One vector is turned by the same rotation once a tick. Each row is the vector after some number of ticks, and that number follows the row.
The counts run from 0 to 468.
[ 10  13 -39 -28  -8   0 -31  -4 -46  32   9   5  10  18  33 -18 -21   4
  -5  14 -32   5  -4  21  14  50 -24   8  -7   7  27  63  -8 -10 -29] -> 17
[ 63  41 -35  -8  -9  -8 -44 -19  16  24  13  30 -26   7  -1 -10   4   7
  27 -20   6 -16  -4 -23  43 -15  39 -10   4  44  -7 -15  11   1  16] -> 68
[ 36  13  -1 -20 -21 -25 -32 -13 -30  23  34  33  15 -13  10 -21  22  21
 -13  -4 -69   9  15  29  -1  27  -7   1 -11   9  43  30   3  25  -8] -> 23
[ -7  10 -24 -23  -4  35 -12  -5   5 -26   4  10 -23 -20   6 -68 -16 -22
  16  38  36   6  -5  32  24 -23  10  30  26  16 -21 -39  -8  11  18] -> 85
[ 15  -6  -1   5  36  14   8   9 -14  13   6  52  -8   1  17 -48  15 -41
  18   5  15 -33 -29 -15  -8  16 -21  -3  65 -39   9  29   8 -19  18] -> 334
[ 24 -27 -42  -2   3  23 -31  51 -42  29   2  43  -1 -16   9   4  19   0
 -13  -1  -5 -22 -32  12  17  -4 -17   6 -20  41  26  11  18 -12 -45] -> 443
[  5   2 -13  11  18 -17  -6 -24   8  28  -5  11   1   4  33 -19 -46 -20
  39 -16  43 -35  -1  -8  19   9  29 -40 -26   3 -20  35 -58  -5  12] -> 355
[ 20 -14  -2  47 -19  26  13  15  41  -2  30  42  40  37 -10 -35  13  11
  37 -18  35 -40  -1  -7   1 -41 -20  -1  33  28 -11  26  -6   4  26] -> 101
[  5 -40 -10  37   8  20  21  -3 -10 -19   5  46   5  21   9 -31  11 -43
   5 -17  22 -24   6  -7 -21  -1 -26   5  59 -39   7  16   1  10  44] -> 336
[ 58  13 -41 -13 -26   1 -46 -19   2  29  -3  15 -16  16 -25   7  38  -4
   6 -13  26   6 -33 -19  24  -1  37 -21  15  17 -25   9  -7  -8  18] -> 70
[-32  -9 -45 -36  16 -18 -55  -1   8  14   7 -26  10 -28  36  -7 -57   0
  10  15 -16   1  -6  21   9  -7 -13 -40  -7  -8  21  -1  30  29 -20] -> 402
[ 31 -26 -45 -10   9  -6   1  -6  33 -49  22  24  -7  14  -3 -11  -9   2
  -3 -27 -15   3  36  16   2 -26  25  49   2  30  17  -2  45  12  31] -> 55
[ 13 -33   0  -2 -14  20 -11  61  31  37  -3  38  21  15  -4 -46  22   0
   9 -11  43 -13 -21  -7  -2  -7 -18  -2  58   3   0  42 -17   4  -4] -> 104
[ 10 -15 -40  10   1   7 -14  23 -26  47   1  43  -4  -3  32   1  -3 -16
   1 -49 -15 -33  10 -18   8 -28 -12 -11 -30  10  32 -47   2  26 -58] -> 206
[ 14   3  -7  -2 -68   4   8  24  50 -28 -22  18  40   0 -29  -3  18   5
  15  -1 -11  20   3  26  13  29  -6  20  -6  14  15  52  -1  -1 -46] -> 243
[ 22 -26 -40  42   0  20   1  -5 -26 -16   4  42  19  15 -13  32  17 -12
 -10 -17 -15 -39 -27  14   1 -39 -17   8 -35  55   7  26  40  -7 -13] -> 440
[-26 -32 -62  -4  10 -21 -32   3  17  -6   6 -47  12 -12   4   9 -49 -13
  16  18  -6   8  -3  38 -32 -18 -11 -42 -21   5   6  26  24  20   0] -> 400
[ 26   4 -31 -30 -13  36 -49 -14 -16  38   6  13 -23  23  11 -51  17  10
 -10  -5  16 -10 -12  -7  19 -30  43  -6  11  21 -16 -40 -27  12   8] -> 74
[ -7 -11  11  31  46 -28 -31   7   0  15 -42 -43   4   5  26 -41 -42   4
  29 -18 -14 -56  11  -6  -5  -4   3   2   1  -7 -11  34   0 -38 -11] -> 148
[ -9 -60 -30  33  30 -45 -21  10  -9  10   4 -36  36  -5 -14  -7 -19   7
 -11   5  15 -22   5  45 -21 -11   6 -12 -17   3  19  43  30  -8  23] -> 158
[ 39 -21 -21 -30  17 -20 -11  27  26  -4 -33 -14 -12  18 -41 -32  38  -6
 -32  -4  -1   0  -6  12 -26 -10  22  45  42  26  -2  36  11 -26  -2] -> 289
[  5 -13 -26 -16 -76   2 -13   0  14 -12 -56  -8   2  31  11  -1   0 -16
  20 -19 -34  21   9 -11   6  24 -27  16  -4  -4  -2  58  -7  26 -25] -> 249
[  4   7  18   3  -7 -38  -2 -24  39  12 -23  45  12 -16   3   4  -6 -34
  19 -22  31 -12 -19  -9  26  19  39 -42  -5 -14   5  54 -18  32  11] -> 352
[-14  22 -28 -24  27  32 -20  38   3 -40 -11 -11  15 -29   9  -6 -23 -27
 -17  -4 -20 -16  -6  15   4 -35  33  24 -12   4 -14 -28  10  25 -68] -> 425
[-23 -53 -15  -4   3 -40 -44   7  -8  13 -24 -20  16 -45   2  -3   6  -2
 -22  11  -2  -2   1  37   1  11   9 -26   6 -29  45   5  36  35   2] -> 162
[-16 -37 -52  -8   9 -37 -33   7  20   1   1 -37  24  -8 -19  15 -34 -15
  -3  20  -4  22 -17  45 -28 -16  -7 -45 -12  -1   4  48  28  17  -7] -> 399
[ 55  -9 -22 -55 -22 -41 -11   1  13 -26  22   3  12 -33 -18  16  27  17
  -2   6 -16  29  -5  41 -23  27  -8  22  -7  11  -9  30 -15  19  19] -> 266
[ 18 -12 -24  -5 -25   2 -28 -31 -34   6  26  14   8  20  39 -17 -17  14
  -5  -7 -67 -10  40  28  -9  15 -31   7 -25  24  32  18  -8  27   9] -> 21
[ 39 -26  -4  39 -30  13  24  -1  -3 -20  13  31  18   0  -7 -27  23  -5
  15  14 -37 -13   2  46 -30  -7 -51  22 -33  16  -2   4 -12 -30 -25] -> 233
[  9  -8 -36  33 -10 -32 -41 -19 -12  -8  -4 -60  34 -31 -17  42  -1 -24
  29  14   5 -24 -12  26 -12  17  20 -60   1 -23  -1   0  10   8   9] -> 169
[ 44  40 -11 -37  17  20 -10 -26   3 -26  24   2   4  42  16 -32  -4   8
   3 -10 -53 -24  10 -11   1  -5  49  35   4   1  -5  20  18 -22 -23] -> 45
[  7   7  50 -37  12 -18 -21 -37   2  12 -11  42   6 -36  39 -22   1  -2
   5  14  -4 -35 -35 -21   8  -5 -19 -32   5  -5  -5  40 -13  39  38] -> 121
[ 32  18  30 -24 -54  15  -9 -14 -37  -7 -27  20  -7 -12   4  -6  47 -22
  33  25 -37 -12 -30   0  20  -7  18 -12 -32  10 -17  24 -17  17 -26] -> 461
[ 29 -11  -5 -26 -26  23 -34 -26   3  24 -16  27 -19  22 -24 -38  56 -13
 -35   6  10   6 -20   6  -5 -44  37  -7  15  18  -7 -17  -8  31  24] -> 76
[ 24  48 -25 -10  26 -25 -53  -8 -13  15  41 -11  28 -41  11  22 -18   7
  19   8 -30 -25 -31   9   0  -4 -10 -46 -12  -8  -3  -1  26  14 -22] -> 408
[-21  21 -10  -4   9  41  16 -24  -6 -38  -5  -7  -3   7  23 -45 -21 -51
  38  26  30 -40   9   2   6  -7  17   2  47   5 -12 -10 -21  23  27] -> 326
[ 72  33   3 -33 -11 -10 -34 -13  33 -20 -21 -15   4  -6 -13  10  38  15
   8  -5 -26 -14 -23 -13  -6  36   8  21  39  -3 -24   7 -11 -17  -2] -> 277
[ 22 -17 -27 -29 -43  18 -40   0   0 -19  13  -9  30 -11  -9  14  20   2
 -29   5 -25  30  18  43 -13  49  23   7   8 -22  11   5 -27  34  -5] -> 30
[  6 -20 -58  16  15  21  -8   0 -31 -48 -48   4 -22   4   6  26 -12 -52
   0  -9 -29 -22 -23 -11  -3 -23 -31  12  -8  12 -17  22  34  -6 -24] -> 434
[ 11  -6  39 -10  29 -34 -14 -34  -4  39   7  50   6 -24  39 -61  -9  -9
  -5   0  -9 -19  -9   7   0 -14  16 -20 -37 -27  -5  14 -28   9  17] -> 362
[ 26 -11 -62 -11  -7  -8 -36 -30   5  -8 -30 -16 -12   8 -19   7  14 -13
  -3  19  29 -21 -22  -5   7  24 -10  -2  54  47  14  23  27  -9  38] -> 301
[ 24 -15  40  -9  28 -44 -16 -28  -4  31   7  48   3 -25  11 -45  14 -10
 -14   8  -3  -6 -29  13  -8  -8  15 -26 -31 -43  -5  35 -23   1  14] -> 363
[ 20  17 -53  19  23  -2   6   0 -10   7  23  33  23   1  16  23 -20 -25
  30 -20  -1 -50 -15 -10  25 -12 -16 -20 -23  24  27  -8  40 -21 -50] -> 200
[ 23  27  16  -4  31 -17 -26  17 -29  31  14 -24  26 -13  -9 -21  22 -19
  25   8 -39 -41 -12   4 -18 -26  35 -38  -2 -31  -6 -22   9   4 -47] -> 178
[ 11  -7 -30   9 -57   8  11  16  45 -29 -16 -17  19  16   0  -2 -25   1
  51   1 -19   0  32  19   6  20 -17  13 -16  42   1  39 -26 -19 -47] -> 245
[-20 -52  11  15   2  -8 -10 -27  24 -19 -11  18  34 -39   6 -33  -7  -8
 -42  15  18   1 -20  52 -20  11   5  -7 -19 -66   4  -2 -10  12  21] -> 370
[ -9 -11  14  -3 -21 -19  10  17  48 -10 -19  27  16  -9 -13  -9   7 -23
  16 -11  39   5  -6  -1   7 -28   6 -13  20  25 -11  69 -17  62  35] -> 111
[ 18 -37  30  44  23 -22  -3  14  55 -26 -16  -7  31 -49   0  -6  -8   8
   3   0  10 -33   0  32 -36   5   5  -1   8 -10 -15   4 -44  -9  25] -> 135
[-28 -20 -25  24   1 -41 -20   5  21  -2   5 -13  29  11 -19 -19 -25   0
 -11 -20 -22  14  28  32 -21 -50   6 -17 -32 -17   1  36  38  36   4] -> 394
[  4  19   9 -11 -60   6   5  30  37 -21  -7  35  41 -13  -6 -23  14   5
  10  -8 -10  19   8  22  33  26   2  29  -9   6  23  33   8   9 -61] -> 242
[  1 -20 -40 -19  33 -11  19  25  11 -30 -16  -6   2 -25 -18  14   3 -69
   8  20  -3  -7 -30  18 -28  -2   1 -18  12 -23  23   8  46 -17 -58] -> 191
[ 26  19  -1  -8   1  25 -16  -1  22  -5  -5  29 -12 -21   5 -49   8 -21
  43  44  15 -21 -50  -9  25  15 -19  -4  62   4  -4   3  11 -29   7] -> 92
